0: <2 3 3 3 4 2 4 1 4 2 4 2 5 5 6 4 4 5 5 5 5 4 4 4 4 4 2 5 9 4 4 6>
1: <9 9 9 5 5 4 7 5 0 8 1 7 5 4 6 4 3 5 6 5 4 4 6 5 4 4 4 6 1 2 5 8>
2: <9 9 9 7 4 6 8 4 0 9 1 7 4 5 4 4 4 5 4 5 4 5 6 5 4 5 5 3 6 4 3 4>
3: <9 6 9 7 4 8 7 5 0 9 5 7 3 3 2 4 7 6 3 5 3 4 6 6 4 4 6 0 9 5 1 0>
4: <0 0 0 2 5 2 1 3 9 0 5 6 4 7 4 3 4 5 6 4 6 6 1 4 5 4 5 5 2 3 7 0>
5: <3 4 4 6 5 6 5 3 5 5 5 2 5 4 4 4 3 5 3 5 5 4 6 4 4 5 2 5 9 5 3 5>
6: <0 0 0 3 3 4 2 3 9 1 7 4 4 5 4 5 5 4 5 4 5 4 3 4 5 4 7 3 2 7 7 1>
7: <9 9 9 3 3 4 7 2 0 7 2 7 6 4 5 4 4 5 5 5 3 6 6 6 4 4 7 4 1 3 5 5>
8: <0 0 0 3 3 5 1 4 9 1 8 1 4 4 3 6 6 3 3 4 4 5 5 5 5 3 6 2 6 8 5 0>
9: <0 0 0 4 3 6 1 4 9 2 8 1 3 4 3 6 7 3 3 3 4 5 5 5 5 3 6 2 6 8 5 0>
10: <9 9 9 7 4 8 7 6 0 9 2 6 4 3 5 4 4 6 5 3 4 6 6 5 5 4 6 3 4 4 3 4>
11: <2 3 1 8 9 7 3 9 9 7 4 6 4 6 3 5 4 4 4 3 4 5 4 5 5 4 5 6 1 4 6 6>
12: <0 0 0 8 5 9 2 5 9 4 8 5 5 5 4 4 7 5 4 4 5 6 5 3 5 3 6 4 2 5 6 3>
13: <4 7 7 0 6 0 5 1 2 0 0 4 6 4 5 4 3 4 4 6 4 3 5 4 5 5 0 9 7 1 4 9>
14: <1 4 2 5 8 4 2 8 9 4 2 6 5 4 5 5 5 4 5 5 4 4 4 5 5 4 6 8 0 3 7 7>
15: <1 3 1 0 8 0 2 5 9 0 4 6 5 5 5 5 4 3 5 4 5 4 3 4 5 4 6 7 0 4 7 7>
16: <9 9 9 7 4 7 8 4 0 9 2 7 5 4 5 5 4 5 5 5 4 5 6 5 4 5 5 4 5 4 3 5>
17: <9 9 9 6 3 6 7 3 0 9 2 6 4 5 4 5 4 5 4 5 5 5 6 5 4 5 4 3 6 4 4 4>
18: <9 9 9 8 5 5 6 7 0 9 2 7 5 4 2 3 1 5 2 5 4 4 7 4 1 5 5 3 6 6 3 2>
19: <1 1 3 5 4 4 3 1 6 2 4 1 4 6 4 5 4 5 3 5 6 5 5 4 5 5 2 4 9 6 4 4>
20: <9 8 9 5 3 7 6 7 0 9 2 8 4 4 6 3 5 5 5 5 3 5 6 4 4 6 6 2 3 2 5 6>
21: <9 9 9 6 4 5 8 3 0 9 1 5 5 4 5 4 4 4 5 5 4 5 6 4 4 5 3 3 7 4 2 5>
22: <0 1 0 3 5 4 1 5 9 2 5 5 5 5 5 5 5 4 5 4 5 4 3 5 6 4 6 5 0 5 7 4>
23: <9 9 9 7 3 9 5 4 0 9 5 2 7 4 4 6 5 4 4 5 4 4 7 6 4 3 3 2 9 4 3 0>
24: <0 0 0 4 3 8 2 5 9 3 8 3 4 5 4 5 5 4 5 4 4 5 3 5 5 4 6 2 2 7 6 1>
25: <5 7 7 1 5 0 5 1 2 2 1 4 6 4 5 5 3 4 4 5 4 3 5 4 5 5 2 8 6 2 4 9>
26: <9 8 9 5 2 5 8 1 0 7 4 4 5 5 5 5 3 4 3 5 4 5 5 5 4 6 3 2 9 4 1 3>
27: <8 9 9 9 5 7 7 6 1 9 3 4 5 3 3 3 5 5 4 4 3 3 5 5 5 3 4 0 9 7 2 0>
28: <0 0 0 3 5 7 6 1 8 1 8 3 3 6 5 4 4 4 5 6 4 5 2 6 2 4 3 6 5 6 5 6>
29: <9 9 9 8 4 6 7 6 0 9 2 7 5 4 3 4 2 5 3 5 4 5 6 4 1 5 5 3 5 6 3 3>
30: <9 9 9 4 6 3 7 6 0 7 2 7 5 4 6 4 3 5 6 5 4 5 6 5 4 4 4 6 2 2 4 7>
31: <1 0 0 7 1 9 6 4 9 5 8 4 4 4 5 4 5 7 5 4 5 3 3 4 5 4 6 2 5 7 6 1>
32: <4 6 4 6 7 5 5 8 6 7 3 6 5 6 6 5 4 6 6 2 4 3 4 4 4 5 5 6 2 5 4 7>
33: <8 8 8 3 7 3 6 8 1 5 5 6 5 3 5 4 5 5 5 5 4 5 4 4 5 4 6 6 1 3 5 6>
34: <8 8 7 5 3 7 6 4 1 8 4 7 3 4 4 5 4 5 5 4 4 5 5 5 4 5 7 5 2 4 5 6>
35: <0 0 0 0 5 0 2 4 9 0 7 4 4 3 4 5 6 3 5 4 5 4 3 4 5 6 7 2 3 6 5 1>
36: <0 0 0 7 1 8 3 5 9 3 9 3 3 5 2 5 4 4 6 4 4 5 3 5 3 4 7 2 3 7 4 0>
37: <9 9 9 5 2 5 9 3 0 8 5 5 4 4 5 4 4 5 4 5 3 5 5 5 4 5 3 1 9 5 3 3>
38: <9 9 9 3 7 2 7 5 0 6 2 7 5 4 6 4 3 4 5 5 4 5 5 5 4 4 3 6 5 3 4 8>
39: <0 0 0 4 3 8 2 5 9 3 8 5 4 5 4 5 6 5 5 4 5 4 3 5 5 4 6 3 3 7 5 1>
40: <8 8 8 7 4 7 6 7 2 9 3 6 4 4 5 4 4 5 5 3 4 5 5 5 5 4 6 4 3 4 4 4>
41: <1 0 1 4 3 5 3 2 7 2 6 0 4 5 4 5 5 4 4 5 5 4 4 3 5 5 2 4 9 5 3 4>
42: <9 8 9 3 3 4 7 4 0 6 4 6 5 4 5 4 4 5 5 5 4 5 5 5 4 5 6 5 1 4 5 5>
43: <0 0 0 3 3 4 1 3 9 0 8 4 4 5 3 5 4 4 5 4 5 5 3 4 5 4 7 2 3 7 6 0>
44: <4 3 3 7 6 8 4 8 7 7 6 5 4 4 4 5 5 5 5 4 5 5 5 5 5 4 5 5 1 5 5 5>
45: <0 0 0 4 1 7 3 1 8 2 7 1 4 5 4 5 5 5 4 5 5 4 4 4 5 5 4 4 6 5 5 3>
46: <0 0 0 1 4 1 1 2 9 0 8 3 4 5 4 5 5 4 4 5 5 5 3 3 5 4 6 1 6 8 5 0>
47: <9 9 9 6 3 5 5 7 0 9 1 7 6 5 7 4 5 5 3 7 4 7 9 6 4 6 6 6 2 2 3 9>
48: <2 2 3 5 4 5 4 3 5 3 5 1 4 4 4 4 5 5 3 5 4 4 5 4 5 5 1 5 9 5 3 6>
49: <0 1 0 3 6 3 0 4 9 0 3 7 4 6 4 3 4 4 7 3 7 6 1 4 4 4 6 6 1 3 7 2>
50: <9 9 9 9 4 9 7 6 0 9 3 6 4 4 4 4 4 5 4 5 3 5 6 5 4 5 4 2 7 5 2 2>
51: <4 7 5 3 8 2 3 7 5 2 1 6 5 3 5 5 4 4 5 4 4 4 5 6 4 3 4 7 1 3 6 9>
52: <0 0 0 1 2 1 0 4 9 0 8 2 4 6 2 2 4 4 5 4 6 4 5 2 5 5 6 2 6 9 6 1>

<0 3 2 8 9 6 3 9 9 7 3 6 4 4 3 4 4 5 5 4 5 4 3 5 4 4 5 6 0 4 7 6> 11 14 44
<1 3 1 2 8 0 2 7 9 0 4 6 5 5 5 5 5 4 5 4 5 4 3 4 5 4 6 7 0 4 7 7> 15 14 22
<2 5 3 3 7 3 3 5 7 1 2 5 5 3 5 5 5 3 5 4 5 4 4 5 4 3 5 6 2 4 6 9> 51 14 15
<2 3 2 5 8 3 4 8 9 3 3 5 5 4 4 5 5 5 4 4 5 3 4 4 5 4 4 9 0 4 8 7> 14 11 15
<3 5 5 8 4 5 6 4 4 7 4 1 4 3 4 5 5 5 4 5 5 3 5 5 6 4 1 5 9 4 3 6> 5 48 0
<0 0 0 1 3 0 0 5 9 0 7 2 5 6 2 2 4 4 4 4 6 4 5 2 5 5 7 3 4 9 6 2> 52 46 43
<1 1 3 5 4 4 4 1 6 2 4 1 4 6 4 5 3 5 3 5 6 5 6 4 5 5 2 5 9 5 4 4> 19 48 41
<2 2 3 2 3 1 4 1 4 1 5 2 4 5 4 5 5 4 4 5 5 4 4 4 5 5 2 5 9 5 4 6> 0 19 48
<9 9 8 2 9 1 8 9 3 4 6 6 3 5 4 4 4 7 7 6 4 4 4 4 7 7 7 5 4 2 3 6> 33 30 38
<4 3 3 0 8 0 2 5 6 0 6 2 5 5 4 4 4 3 4 5 4 4 4 3 5 4 1 6 7 3 4 6> 0 48 41
<1 5 2 2 7 0 3 6 7 0 2 5 6 4 6 4 3 4 5 4 5 4 3 4 5 5 5 9 0 2 6 9> 15 51 14
<9 9 9 8 2 9 6 4 0 9 5 3 7 4 4 6 5 5 4 6 4 4 7 7 3 3 4 1 9 4 3 0> 23 50 27
<0 0 0 5 1 9 4 3 8 3 7 0 5 5 5 5 7 4 4 3 5 2 3 7 6 6 5 3 6 6 5 3> 45 31 39
<1 2 3 5 5 4 3 3 7 2 4 2 4 6 4 5 4 5 3 5 6 5 5 4 5 5 3 5 8 5 4 5> 19 48 41
<1 0 0 0 5 0 2 4 9 0 7 5 5 2 4 5 6 3 5 4 5 4 3 5 5 6 7 3 2 6 5 2> 35 6 43
<9 8 9 2 5 4 8 5 0 6 4 7 5 4 5 5 4 4 4 4 5 5 5 5 4 5 6 5 1 4 5 5> 42 7 33
<3 1 2 7 5 9 4 8 8 6 8 4 4 5 4 5 5 5 4 4 4 5 4 5 5 4 6 5 3 6 5 3> 44 12 39
<4 4 4 3 3 3 4 2 4 2 4 2 5 5 5 4 4 5 4 5 4 4 5 4 5 5 2 5 8 5 4 5> 0 48 5
<0 4 1 8 9 6 2 9 9 7 3 5 5 5 5 6 5 4 5 3 5 4 4 5 4 5 5 6 1 4 6 6> 11 14 44
<4 7 6 4 3 2 5 0 2 3 1 3 5 4 5 3 4 4 4 5 5 4 5 4 4 5 1 7 8 3 4 9> 25 13 0
<9 9 9 5 2 6 9 2 0 9 5 5 4 5 5 4 4 5 4 5 3 6 5 6 4 5 3 0 9 5 3 2> 37 26 17
<1 3 1 9 9 7 2 9 9 7 5 6 4 5 4 5 5 5 5 4 5 4 4 4 4 4 6 7 1 4 6 6> 11 44 14
<9 9 9 5 4 6 6 7 0 9 2 8 4 4 6 3 5 5 5 5 3 5 6 5 4 5 6 3 3 2 5 6> 20 40 10
<3 2 4 0 6 0 6 4 6 0 4 3 3 4 4 5 4 2 3 7 5 5 1 5 5 5 1 4 5 4 6 7> 0 48 15
<7 7 7 8 5 7 7 6 3 9 4 4 5 3 3 3 5 5 4 4 3 3 5 5 5 3 4 1 8 7 2 0> 27 50 3
<0 0 0 5 0 7 3 0 8 2 9 1 4 5 5 5 5 5 4 6 6 4 4 3 5 4 5 4 5 6 6 4> 45 41 6
<7 7 7 6 2 8 7 3 1 8 4 6 5 5 5 5 4 4 5 4 4 5 5 6 4 5 6 4 2 5 5 4> 34 40 16
<8 7 7 7 5 8 7 7 2 9 5 6 4 4 5 4 6 5 4 3 4 6 5 5 4 5 6 3 3 5 4 2> 40 10 34
<7 9 9 8 5 6 7 5 2 9 3 4 5 3 3 3 5 5 3 4 3 3 5 5 5 4 3 1 9 6 2 1> 27 50 37
<3 3 4 3 3 3 4 2 3 3 5 3 4 5 6 4 4 5 5 5 5 4 4 4 4 5 3 5 8 4 4 5> 0 48 5
<2 5 3 1 9 0 2 8 8 0 3 6 6 5 5 5 4 3 5 3 5 4 3 5 5 4 6 9 0 2 7 9> 15 51 14
<0 4 3 8 6 5 1 7 9 3 3 5 6 4 4 3 6 5 5 3 6 5 2 5 5 3 4 6 0 4 9 8> 14 11 22
<2 2 1 7 8 7 2 9 9 6 5 6 5 5 4 5 5 5 5 3 5 5 4 5 4 4 6 7 0 4 6 6> 11 44 14
<2 2 3 2 4 2 4 0 4 1 4 2 5 5 6 4 4 5 5 5 5 4 4 3 4 4 2 6 9 4 4 6> 0 19 48
<1 3 2 2 7 0 2 6 8 0 3 6 5 5 5 5 4 4 5 4 5 4 4 4 5 4 5 7 0 3 7 8> 15 14 22
<9 6 8 3 1 5 6 3 1 6 4 6 4 4 5 4 5 4 6 5 4 6 5 4 4 5 7 3 1 5 5 2> 42 7 34
<4 6 5 2 4 0 5 0 2 1 1 3 5 4 5 5 3 4 4 5 5 4 4 4 4 4 2 7 6 3 5 9> 25 13 0
<1 4 2 2 8 0 2 7 8 0 2 6 5 4 6 5 3 4 6 4 5 4 3 4 5 4 6 9 0 2 7 8> 15 14 51
<1 1 0 2 2 1 1 4 9 0 6 3 5 6 3 2 4 4 5 4 5 4 5 2 5 5 7 2 6 9 5 1> 52 46 43
<1 0 0 8 4 8 3 3 9 4 8 4 5 5 4 4 6 4 4 4 5 6 5 3 5 3 6 3 4 5 5 3> 12 39 24
<2 0 0 4 3 5 2 1 9 1 9 2 5 6 6 4 5 5 5 6 6 4 4 7 6 5 5 6 4 7 3 3> 45 6 39
<9 8 9 2 5 4 8 5 0 5 5 7 5 4 5 5 4 5 4 5 4 6 5 5 4 4 7 4 0 4 5 5> 42 7 33
<4 7 8 5 3 4 4 0 0 4 2 4 3 2 5 3 5 3 5 3 4 5 5 3 6 5 3 9 8 4 4 9> 25 13 0
<3 5 5 3 3 3 5 1 3 3 2 3 4 4 5 4 4 4 4 5 5 4 5 4 5 5 2 6 9 3 3 8> 0 25 48
<1 2 1 2 7 0 2 5 8 0 4 5 5 5 5 5 4 3 5 4 5 4 3 4 5 4 6 6 0 4 7 6> 15 22 49
